In the rows, 128 means zero.
Each path is a new rotation, seen through one point. The rows after it are directions, each followed by how far the rotation turns it, in degrees a step (0 if it stays put).
Each turn is a multiple of 5 degrees from 10 to 175, or 0.
Each row of a path follows its step; steps can be skipped.

step 0: [124 143 121 113 119 123 129 139 140 118 116 126 131 128 127 130 123 143
 127 133 125 139 123 125 127 137 128 132 124 128 118 115 126 141]
step 1: [125 138 121 124 124 119 123 140 135 133 126 132 127 134 118 131 142 136
 108 119 118 131 124 131 107 123 136 132 127 129 134 121 130 131]
step 2: [148 138 131 125 130 124 122 128 130 124 116 136 136 140 124 129 132 135
 126 133 115 134 127 141 118 126 127 117 129 141 117 119 137 122]
step 3: [133 138 118 119 135 130 128 136 128 129 120 131 118 124 122 125 120 133
 137 133 131 129 120 143 116 129 147 127 118 140 127 125 138 140]
step 4: [131 127 127 115 129 143 130 145 132 129 121 138 133 123 121 134 134 135
 129 127 120 129 127 139 115 137 137 119 141 129 133 124 112 134]
step 5: [131 136 121 117 137 132 120 126 129 123 130 134 132 135 125 126 139 128
 131 121 105 110 116 138 128 135 127 117 118 133 131 129 126 134]
step 6: [134 123 126 120 124 141 140 127 133 129 126 133 128 125 129 122 125 145
 132 128 121 124 115 142 121 117 117 127 113 131 117 122 124 142]
step 7: [130 130 125 134 114 125 121 123 122 126 129 131 130 119 122 126 129 135
 126 127 121 126 113 148 118 122 135 130 134 125 138 126 114 148]
step 8: [133 131 124 126 114 135 112 125 136 126 125 139 128 131 127 125 128 120
 135 140 110 126 112 121 124 127 125 126 131 135 126 113 116 132]
step 9: [119 125 113 130 120 126 138 121 129 131 123 139 121 139 136 127 132 123
 132 124 123 128 104 135 117 132 138 129 118 124 118 117 128 131]
Speeds:
[124 125 128 127 124 129 125 121 125 126 126 126 124 132 125 130 125 131
 130 126 127 130 122 126 128 128 123 132 129 127 130 128 125 127]  35
[123 130 130 130 128 126 132 125 129 126 122 129 125 126 129 126 124 131
 130 130 131 125 131 131 125 130 129 129 127 127 122 132 128 132]  110
[134 130 129 136 126 128 126 127 125 130 127 129 125 127 127 127 125 127
 128 133 127 128 129 130 123 123 126 132 131 131 131 125 132 128]  70

step 0: [134 122 131 123 137 114 125 126 123 150 130 115 123 128 129 131 115 116
 128 132 129 128 131 122 118 119 133 132 126 145 128 127 114 133]
step 1: [123 131 132 126 118 148 129 134 123 124 129 139 145 140 131 142 130 137
 135 120 123 131 124 132 125 141 118 128 133 123 130 143 124 121]
step 2: [118 119 129 133 127 122 124 129 135 125 127 115 124 138 128 127 135 126
 110 136 139 128 137 127 134 109 126 130 131 137 117 114 138 135]
step 3: [132 140 114 123 134 135 126 118 128 133 131 132 120 122 136 128 137 126
 138 117 111 121 134 124 120 145 123 139 134 118 136 124 134 123]
step 4: [128 116 137 129 118 135 149 144 132 133 133 130 122 117 121 124 122 127
 120 137 136 126 125 126 129 121 135 114 134 129 128 134 132 143]
step 5: [147 135 130 123 129 116 120 113 127 129 131 126 143 124 129 129 127 136
 131 130 131 137 124 139 120 123 121 139 134 116 128 117 122 115]
step 6: [125 111 119 128 129 139 123 142 120 124 120 132 127 127 129 119 110 125
 118 123 121 116 136 119 130 128 117 121 117 138 123 134 122 128]
step 7: [121 141 133 134 137 135 126 120 124 140 133 109 133 130 129 149 125 125
 136 127 134 145 131 131 134 122 135 135 135 123 132 134 134 131]
step 8: [132 120 134 121 119 124 124 144 133 123 133 140 129 143 136 127 141 128
 126 117 129 116 135 122 121 139 126 128 137 137 125 116 117 137]
step 9: [120 141 123 136 130 138 147 112 130 133 121 126 124 127 133 128 130 141
 121 139 124 126 124 132 128 116 115 126 130 129 127 127 144 121]
Speeds:
[129 126 124 127 130 124 129 126 131 129 129 124 135 126 125 130 131 126
 131 129 130 128 129 132 132 128 133 131 128 130 125 121 127 131]  140
[122 126 128 126 129 129 129 126 128 131 122 128 127 138 128 129 134 130
 131 126 126 128 128 128 126 127 128 130 131 131 125 130 130 132]  55
[130 129 134 129 128 128 131 131 133 130 129 133 129 129 126 133 127 132
 127 131 132 129 127 129 123 134 130 128 129 131 124 127 126 125]  100
[130 127 130 121 128 123 127 129 130 125 127 124 128 127 130 131 128 129
 130 126 128 125 127 130 129 136 122 131 127 126 129 131 130 130]  155
[128 128 126 126 131 132 124 126 132 128 130 132 130 127 125 124 130 127
 133 128 131 123 130 129 128 130 125 125 132 134 131 130 124 126]  145

step 0: [127 119 129 128 133 116 133 135 128 115 135 119 120 124 142 131 125 126
 140 117 116 130 114 139 138 130 127 127 139 132 132 125 132 140]
step 1: [138 112 122 121 124 124 134 113 132 129 125 136 124 136 133 127 127 144
 127 116 132 145 127 136 128 124 131 115 121 124 128 131 127 133]
step 2: [126 118 127 118 123 112 128 125 123 117 139 123 136 127 127 140 128 121
 135 136 127 141 122 134 151 122 126 138 127 130 122 130 124 133]
step 3: [133 114 137 124 126 130 138 136 141 121 121 130 118 135 148 131 124 130
 135 116 120 140 130 136 131 127 130 130 122 123 119 125 132 121]
step 4: [129 118 123 107 122 117 125 118 133 117 125 126 128 115 126 131 135 126
 119 122 126 137 117 141 131 127 127 124 125 139 132 119 123 134]
step 5: [128 113 129 129 140 120 128 126 130 124 127 122 123 146 122 134 125 122
 139 120 118 143 136 138 135 110 130 126 128 125 125 124 126 129]
step 6: [136 101 126 120 121 126 132 125 134 127 126 123 118 124 136 138 130 131
 129 136 137 138 122 132 129 134 112 131 130 134 124 121 124 122]
step 7: [131 131 137 114 125 124 132 126 142 122 125 126 129 129 125 138 134 117
 121 116 129 145 144 134 143 122 134 122 133 134 123 127 125 126]
step 8: [136 110 132 118 130 123 133 128 128 120 118 117 118 127 130 118 124 126
 141 131 119 129 128 131 129 121 129 136 133 145 128 112 131 129]
step 9: [138 123 117 125 140 125 131 124 138 124 123 117 112 129 129 131 135 128
 122 120 141 142 131 141 136 130 123 117 136 124 134 130 121 127]
Speeds:
[136 124 125 129 128 129 131 129 134 127 129 132 130 128 127 125 124 127
 128 127 130 129 125 125 121 128 129 133 128 129 130 130 127 127]  145
[132 122 130 131 130 128 129 134 125 131 126 125 128 124 132 129 126 135
 129 126 126 123 129 130 128 127 127 128 129 126 129 127 130 124]  135
[130 128 127 128 125 125 129 126 129 130 128 122 131 130 130 125 134 127
 131 125 126 126 132 132 124 130 124 131 128 128 124 131 125 132]  0

step 0: [118 127 127 136 128 123 137 132 131 138 127 132 136 128 130 124 138 134
 116 131 120 141 128 120 130 139 114 125 131 123 129 118 127 118]
step 1: [128 135 135 130 127 125 133 104 127 128 117 126 136 124 136 125 134 128
 129 121 128 129 129 123 132 127 120 134 131 128 120 118 111 129]
step 2: [119 124 127 139 120 135 129 128 128 138 116 127 129 132 136 139 145 128
 121 130 125 137 125 127 122 130 129 135 119 122 123 117 130 135]
step 3: [120 131 133 132 128 119 138 127 126 133 122 131 132 117 123 132 131 128
 116 129 127 137 126 134 131 122 114 140 143 132 122 124 123 134]
step 4: [130 126 126 145 125 130 128 108 126 136 122 121 135 122 129 128 127 119
 117 133 127 126 119 132 130 132 122 133 121 117 125 123 130 124]
step 5: [120 121 130 136 123 133 125 122 119 130 128 131 136 129 128 128 142 133
 116 134 132 137 129 135 122 136 117 126 133 143 127 120 119 128]
step 6: [120 128 133 137 126 124 136 119 121 143 123 135 128 118 130 125 125 133
 114 131 127 122 127 124 122 120 128 133 125 122 132 124 110 129]
step 7: [119 119 129 140 123 130 117 126 132 128 114 123 127 125 128 127 130 134
 121 128 132 120 125 137 134 128 122 137 124 132 122 108 127 130]
step 8: [116 127 125 144 136 120 129 132 120 137 128 126 129 117 119 132 133 133
 121 122 124 139 132 136 125 133 118 126 122 124 127 126 117 125]
step 9: [122 128 127 141 120 128 124 108 131 126 121 129 119 115 124 119 132 131
 121 130 132 130 127 117 138 128 121 132 126 131 122 130 119 126]
Speeds:
[125 129 128 130 134 123 130 133 123 129 130 127 125 131 129 130 131 127
 128 129 129 130 126 124 125 124 123 126 131 132 132 127 129 125]  135
[128 127 129 126 129 125 130 137 131 130 125 126 128 127 125 129 124 127
 125 129 127 124 126 133 132 127 126 133 129 125 128 125 132 128]  90
[129 132 124 127 125 131 129 130 124 132 133 129 125 129 128 128 124 131
 128 128 132 134 132 129 131 129 126 131 132 124 130 125 125 128]  135
[127 128 133 129 131 129 133 130 129 131 128 130 124 128 122 125 132 128
 126 130 125 129 135 129 126 133 132 127 131 129 129 129 129 130]  130

step 0: [114 154 136 140 122 129 140 136 118 135 133 124 120 123 123 140 136 135
 135 126 121 131 131 135 135 141 132 137 124 129 132 144 117 122]
step 1: [115 131 128 145 123 128 135 146 128 113 119 138 116 129 123 133 122 137
 132 120 137 140 128 128 137 131 128 113 115 139 122 127 114 134]
step 2: [122 134 144 141 119 120 122 137 131 129 137 139 122 148 141 136 126 132
 130 115 127 138 113 132 128 135 132 143 116 129 133 121 124 137]
step 3: [115 138 119 135 130 126 116 134 141 119 117 126 117 136 135 137 127 137
 125 123 116 146 137 142 117 137 129 132 113 118 129 134 130 120]
step 4: [114 144 128 128 111 129 115 132 122 123 136 144 131 127 128 126 130 136
 125 113 138 140 139 120 134 127 130 129 116 119 142 133 126 112]
step 5: [107 143 135 126 124 131 119 140 129 129 116 119 129 136 141 119 135 144
 138 117 135 131 139 126 133 139 128 133 127 143 120 118 127 124]
step 6: [118 131 118 145 126 132 131 133 132 137 136 137 133 133 138 137 153 132
 129 114 132 123 135 138 134 132 132 124 104 134 123 130 130 128]
step 7: [113 125 133 139 126 142 141 148 126 133 135 127 124 131 131 123 133 145
 130 121 126 137 126 134 116 130 137 137 123 123 125 141 111 115]
step 8: [107 127 135 143 124 125 122 133 136 134 117 141 121 125 119 127 130 127
 128 124 129 147 136 129 135 118 137 138 119 144 128 139 119 135]
step 9: [129 150 147 141 114 130 125 139 126 140 129 127 125 133 129 138 125 132
 120 120 123 139 131 136 126 145 116 127 118 140 132 135 123 130]
Speeds:
[124 128 127 124 127 131 126 122 131 131 130 128 132 129 131 126 128 130
 129 125 131 125 133 129 129 127 130 127 128 124 122 124 130 123]  45
[126 127 127 126 126 128 128 135 133 130 132 129 124 131 122 128 127 126
 131 124 126 127 131 125 127 133 131 126 128 128 129 129 133 129]  0

step 0: [121 132 111 127 137 112 134 116 134 120 130 122 120 130 119 138 136 136
 129 120 132 133 129 127 137 135 139 128 131 125 121 129 122 134]
step 1: [126 130 131 130 128 115 133 122 141 130 137 126 129 126 117 128 138 147
 132 115 129 114 121 127 130 130 135 120 129 136 123 131 138 121]
step 2: [114 138 126 133 114 129 125 124 132 117 142 132 120 127 125 130 133 139
 128 118 133 114 123 137 125 140 124 131 125 124 125 124 119 122]
step 3: [128 127 134 128 127 118 108 129 137 122 135 137 124 121 127 114 132 131
 121 121 140 119 132 126 128 132 125 126 125 126 134 138 119 115]
step 4: [134 137 121 135 133 131 117 131 134 107 136 136 123 124 130 117 133 125
 118 123 135 128 132 119 118 133 134 124 135 124 129 117 128 133]
step 5: [123 128 125 137 152 124 119 126 136 129 132 132 120 119 127 134 129 124
 116 129 130 126 119 125 116 124 141 122 133 127 141 126 126 125]
step 6: [121 132 132 137 134 126 134 132 135 115 118 130 115 121 128 138 141 119
 124 127 116 122 123 123 122 132 140 118 127 120 120 133 134 128]
step 7: [124 114 123 138 129 115 131 136 130 126 118 124 129 123 127 134 127 123
 123 122 128 116 117 136 116 143 135 124 121 135 121 125 126 119]
step 8: [120 116 123 127 120 115 138 120 117 115 128 134 133 116 140 124 136 130
 122 126 129 125 130 124 124 138 138 129 117 122 123 130 124 122]
step 9: [135 123 130 122 135 119 128 128 119 110 138 123 134 121 135 119 133 128
 123 121 136 126 113 134 133 125 131 123 116 134 129 119 133 115]
Speeds:
[128 129 125 126 128 124 128 125 129 126 132 124 131 130 130 130 129 134
 136 130 130 129 127 128 136 129 125 129 125 130 127 127 129 128]  35
[133 128 125 128 130 127 130 131 132 128 133 133 128 126 128 127 127 124
 131 133 132 128 123 128 126 125 123 129 129 122 127 130 128 131]  55

step 0: [139 128 130 133 116 127 125 108 143 135 141 119 122 136 120 126 113 127
 130 126 133 132 134 117 136 128 137 129 136 127 132 127 133 117]
step 1: [126 126 143 122 142 128 121 120 145 139 136 138 115 130 133 124 137 136
 119 123 129 135 139 123 118 121 123 122 131 132 122 124 120 138]
step 2: [114 127 132 119 136 138 120 156 126 135 125 123 125 125 126 131 129 141
 119 139 125 127 119 121 133 129 126 118 135 121 119 130 127 122]
step 3: [122 131 122 125 129 127 134 117 130 118 125 130 131 115 123 128 126 128
 120 135 143 135 112 124 139 140 125 129 121 126 125 142 130 107]
step 4: [128 124 121 138 128 137 135 123 131 113 144 135 134 121 128 124 138 107
 120 117 126 131 140 127 123 124 129 114 129 130 129 137 120 126]
step 5: [130 146 127 128 129 124 121 138 136 142 120 122 137 129 127 138 135 113
 129 125 116 123 135 119 122 128 131 124 137 121 142 124 114 126]
step 6: [139 138 134 119 136 130 119 125 132 133 124 127 126 131 116 136 126 131
 129 142 142 121 144 139 131 134 131 142 138 124 129 137 139 121]
step 7: [125 130 130 122 140 126 132 126 131 121 136 146 117 130 139 116 118 128
 140 126 130 124 137 121 131 126 120 118 136 133 121 131 147 122]
step 8: [114 141 122 123 136 131 123 130 117 123 121 123 124 130 134 113 137 131
 121 119 119 132 127 108 121 135 129 126 122 114 121 129 130 139]
step 9: [130 130 135 127 117 137 126 125 131 113 130 109 127 133 119 130 131 125
 116 143 124 119 122 124 126 145 138 121 118 126 131 122 133 120]
Speeds:
[126 130 127 130 125 128 128 126 128 124 129 125 137 126 122 130 127 128
 130 127 130 128 127 128 120 125 128 124 125 128 130 128 127 128]  65
[123 128 128 130 126 131 129 126 129 125 129 125 130 128 131 125 124 127
 129 122 132 129 133 124 133 132 128 129 128 128 130 127 124 132]  90
[125 123 127 131 134 128 130 129 127 127 130 131 127 132 130 129 126 127
 127 133 127 128 134 129 125 129 126 125 124 134 132 127 126 127]  125
[132 131 128 129 131 126 124 126 128 128 128 126 129 132 130 129 122 133
 126 123 127 126 133 127 128 123 123 129 128 125 128 127 132 126]  55

step 0: [138 127 130 118 117 129 146 136 129 122 127 133 140 131 131 116 129 112
 142 124 119 145 133 129 119 121 112 121 130 121 142 123 141 126]
step 1: [123 125 119 117 125 141 124 129 130 118 134 125 141 145 117 109 112 128
 132 120 135 121 125 132 130 142 123 124 132 142 137 135 136 141]
step 2: [122 130 119 138 127 124 108 120 128 132 137 115 118 137 119 145 122 125
 121 130 125 117 114 128 138 125 122 118 119 142 126 143 129 136]
step 3: [127 119 143 141 129 117 129 114 125 123 140 138 116 122 127 131 140 118
 113 136 118 122 127 122 139 116 139 126 126 115 118 140 119 124]
step 4: [139 113 139 127 132 135 133 131 124 136 127 148 118 117 150 116 128 135
 126 131 115 134 138 132 134 138 140 133 122 124 129 115 134 122]
step 5: [127 122 131 138 121 123 137 134 129 143 114 119 137 134 142 120 119 152
 131 123 138 135 135 139 113 135 121 136 123 127 138 124 128 137]
step 6: [118 134 132 130 117 128 132 130 138 134 117 120 144 132 107 142 135 120
 127 114 130 138 129 137 112 114 123 133 129 141 129 130 141 133]
step 7: [116 138 135 124 132 131 117 132 127 101 134 131 128 123 108 132 128 116
 125 128 128 114 120 134 124 137 135 137 143 133 116 128 138 124]
step 8: [134 132 127 123 137 128 106 128 132 130 134 129  98 122 137 131 121 131
 132 140 144 119 126 116 130 135 129 127 135 130 113 126 125 120]
step 9: [144 125 134 132 128 113 131 130 127 140 136 129 123 128 133 130 136 140
 142 125 129 137 127 108 127 121 122 119 124 104 122 121 112 128]
Speeds:
[124 128 129 130 128 125 130 127 133 125 123 127 127 128 127 134 127 126
 127 126 124 132 129 119 128 125 126 128 127 124 129 129 127 133]  110
[128 124 128 130 121 131 128 128 129 126 125 132 135 130 131 132 128 126
 130 129 134 130 125 130 127 129 128 125 129 128 132 124 128 131]  70
[127 128 129 129 126 129 133 125 132 125 131 131 124 125 130 131 120 129
 127 130 128 126 126 129 128 125 128 128 128 128 127 124 127 120]  80
